[[134 135 135 125 132 130 118 115 110 137]
 [125 145 128 125 134 139 121 119 121 136]
 [136 120 135 137 125 113 120 155 136 134]
 [146 122 139 126 104 130 119 124 117 131]
 [133 125 157 137 126 144 144 134 146 134]]
:
[[134 135 132 118 110]
 [125 128 134 121 121]
 [136 135 125 120 136]
 [146 139 104 119 117]
 [133 157 126 144 146]]

[[112 144 144 112 108 144 112 112 142 113 108 144 112 111]
 [117 144 144 108 113 145 107 107 143 108 113 144 117 106]
 [145 116 115 126 147 115 126 126 117 126 147 115 147 126]
 [147 139 139 119 149 140 119 117 142 117 149 144 149 119]
 [148 149 149 117 152 150 116 114 153 114 152 155 150 116]
 [143 108 108 116 144 107 116 114 108 115 144 106 145 116]]
:
[[112 144 108 112 142 108 112]
 [117 144 113 107 143 113 117]
 [145 115 147 126 117 147 147]
 [147 139 149 119 142 149 149]
 [148 149 152 116 153 152 150]
 [143 108 144 116 108 144 145]]

[[151 146]
 [123 116]]
:
[[151]
 [123]]

[[125 127 137 104 122 128 129]
 [136 119 143 100 124 150 146]
 [125 128 136 106 122 128 129]
 [134 128 119 147 138 113 119]
 [129 126 118 142 126 124 124]
 [129 126 119 140 126 124 125]]
:
[[125 137 122 129]
 [136 143 124 146]
 [125 136 122 129]
 [134 119 138 119]
 [129 118 126 124]
 [129 119 126 125]]

[[133 114 114 147 115 121 133 132 132 119 114]
 [121 145 145 104 145 133 121 122 122 135 146]
 [143 123 122 137 123 110 142 141 141 106 123]
 [110 128 128 126 128 143 112 112 113 147 128]
 [117 146 146 101 145 139 118 119 119 142 146]]
:
[[133 114 115 133 132 114]
 [121 145 145 121 122 146]
 [143 122 123 142 141 123]
 [110 128 128 112 113 128]
 [117 146 145 118 119 146]]

[[109 109 151 109 133]
 [138 138 113 138 128]
 [129 129 127 129 112]
 [132 131 122 131 130]
 [135 134 121 134 117]
 [115 114 146 115 137]
 [108 108 153 108 140]]
:
[[109 151 133]
 [138 113 128]
 [129 127 112]
 [132 122 130]
 [135 121 117]
 [115 146 137]
 [108 153 140]]

[[121 127 106 116]
 [141 117 130 105]
 [139 113 133 121]
 [136 128 131 105]
 [132 112 126 134]
 [124 136 115 108]
 [129 137 128 109]
 [121 124 114 135]
 [126 140 127 115]
 [141 117 130 105]]
:
[[121 106]
 [141 130]
 [139 133]
 [136 131]
 [132 126]
 [124 115]
 [129 128]
 [121 114]
 [126 127]
 [141 130]]
---
[[136 123 122 120 133 123]
 [114 128 138 134 114 112]
 [138 138 126 130 135 143]
 [113 115 132 125 116 104]
 [127 123 127 123 126 118]
 [143 127 119 122 143 143]]
:
[[143 127 119 122 143 143]
 [136 123 122 120 133 123]
 [114 128 138 134 114 112]
 [138 138 126 130 135 143]
 [113 115 132 125 116 104]
 [127 123 127 123 126 118]]

[[122 115 143 137 129 122]
 [102 131 139 145 118 114]
 [108 110 149 141 130 127]
 [127 134 126 130 123 121]]
:
[[127 134 126 130 123 121]
 [122 115 143 137 129 122]
 [102 131 139 145 118 114]
 [108 110 149 141 130 127]]

[[110 114 101]
 [134 130 126]]
:
[[134 130 126]
 [110 114 101]]

[[144 112 119 114 117 128]
 [144 112 119 114 117 129]
 [106 149 141 147 145 124]
 [143 113 119 114 118 128]
 [140 119 137 133 114 142]
 [118 139 117 124 140 116]
 [118 138 118 124 139 117]
 [119 138 117 124 139 117]
 [143 117 140 134 111 146]
 [144 112 118 113 117 128]
 [134 140 114 143 117 140]]
:
[[134 140 114 143 117 140]
 [144 112 119 114 117 128]
 [144 112 119 114 117 129]
 [106 149 141 147 145 124]
 [143 113 119 114 118 128]
 [140 119 137 133 114 142]
 [118 139 117 124 140 116]
 [118 138 118 124 139 117]
 [119 138 117 124 139 117]
 [143 117 140 134 111 146]
 [144 112 118 113 117 128]]

[[120 124 129 126 131 128 128 128 131 130 120 131 126]
 [125 129 129 126 130 128 128 128 129 130 127 127 123]
 [137 132 129 136 118 128 128 128 107 130 134 127 126]
 [137 132 129 126 131 128 128 128 132 123 136 127 138]
 [125 126 129 126 129 128 128 128 128 130 125 127 123]]
:
[[125 126 129 126 129 128 128 128 128 130 125 127 123]
 [120 124 129 126 131 128 128 128 131 130 120 131 126]
 [125 129 129 126 130 128 128 128 129 130 127 127 123]
 [137 132 129 136 118 128 128 128 107 130 134 127 126]
 [137 132 129 126 131 128 128 128 132 123 136 127 138]]

[[140 140 139 112 141 133 133 140 112 134 139 114]
 [140 139 138 111 119 125 125 139 139 125 139 112]
 [122 123 123 131 137 109 109 123 118 107 123 131]
 [127 127 126 126 122 117 117 127 136 116 127 127]
 [133 133 133 119 144 120 120 133 110 119 133 120]
 [124 124 124 128 106 117 116 124 154 116 124 128]
 [125 125 125 130 128 132 132 125 127 133 125 130]]
:
[[125 125 125 130 128 132 132 125 127 133 125 130]
 [140 140 139 112 141 133 133 140 112 134 139 114]
 [140 139 138 111 119 125 125 139 139 125 139 112]
 [122 123 123 131 137 109 109 123 118 107 123 131]
 [127 127 126 126 122 117 117 127 136 116 127 127]
 [133 133 133 119 144 120 120 133 110 119 133 120]
 [124 124 124 128 106 117 116 124 154 116 124 128]]
---
[[128 128 128 128 128]
 [120 132 133 123 130]
 [140 128 139 117 129]
 [129 128 129 127 128]
 [140 136 149 110 116]]
:
[128 132 139 127 116]

[[121 115 112 148]
 [124 118 135 112]
 [127 101 127 155]
 [129 111 121 146]
 [117 130 148 113]]
:
[121 118 127 146]

[[112 150 137 151]
 [119 104 126 111]
 [107 137 118 101]
 [107 142 119  99]
 [117 114 134 148]]
:
[112 104 118  99]

[[126 149 101]
 [107 145 151]]
:
[126 145]

[[124 106]
 [116 107]
 [116 107]
 [112 107]
 [106 131]]
:
[124 107]

[[123 152]
 [101 149]
 [126 107]
 [111 111]
 [147 109]]
:
[123 149]
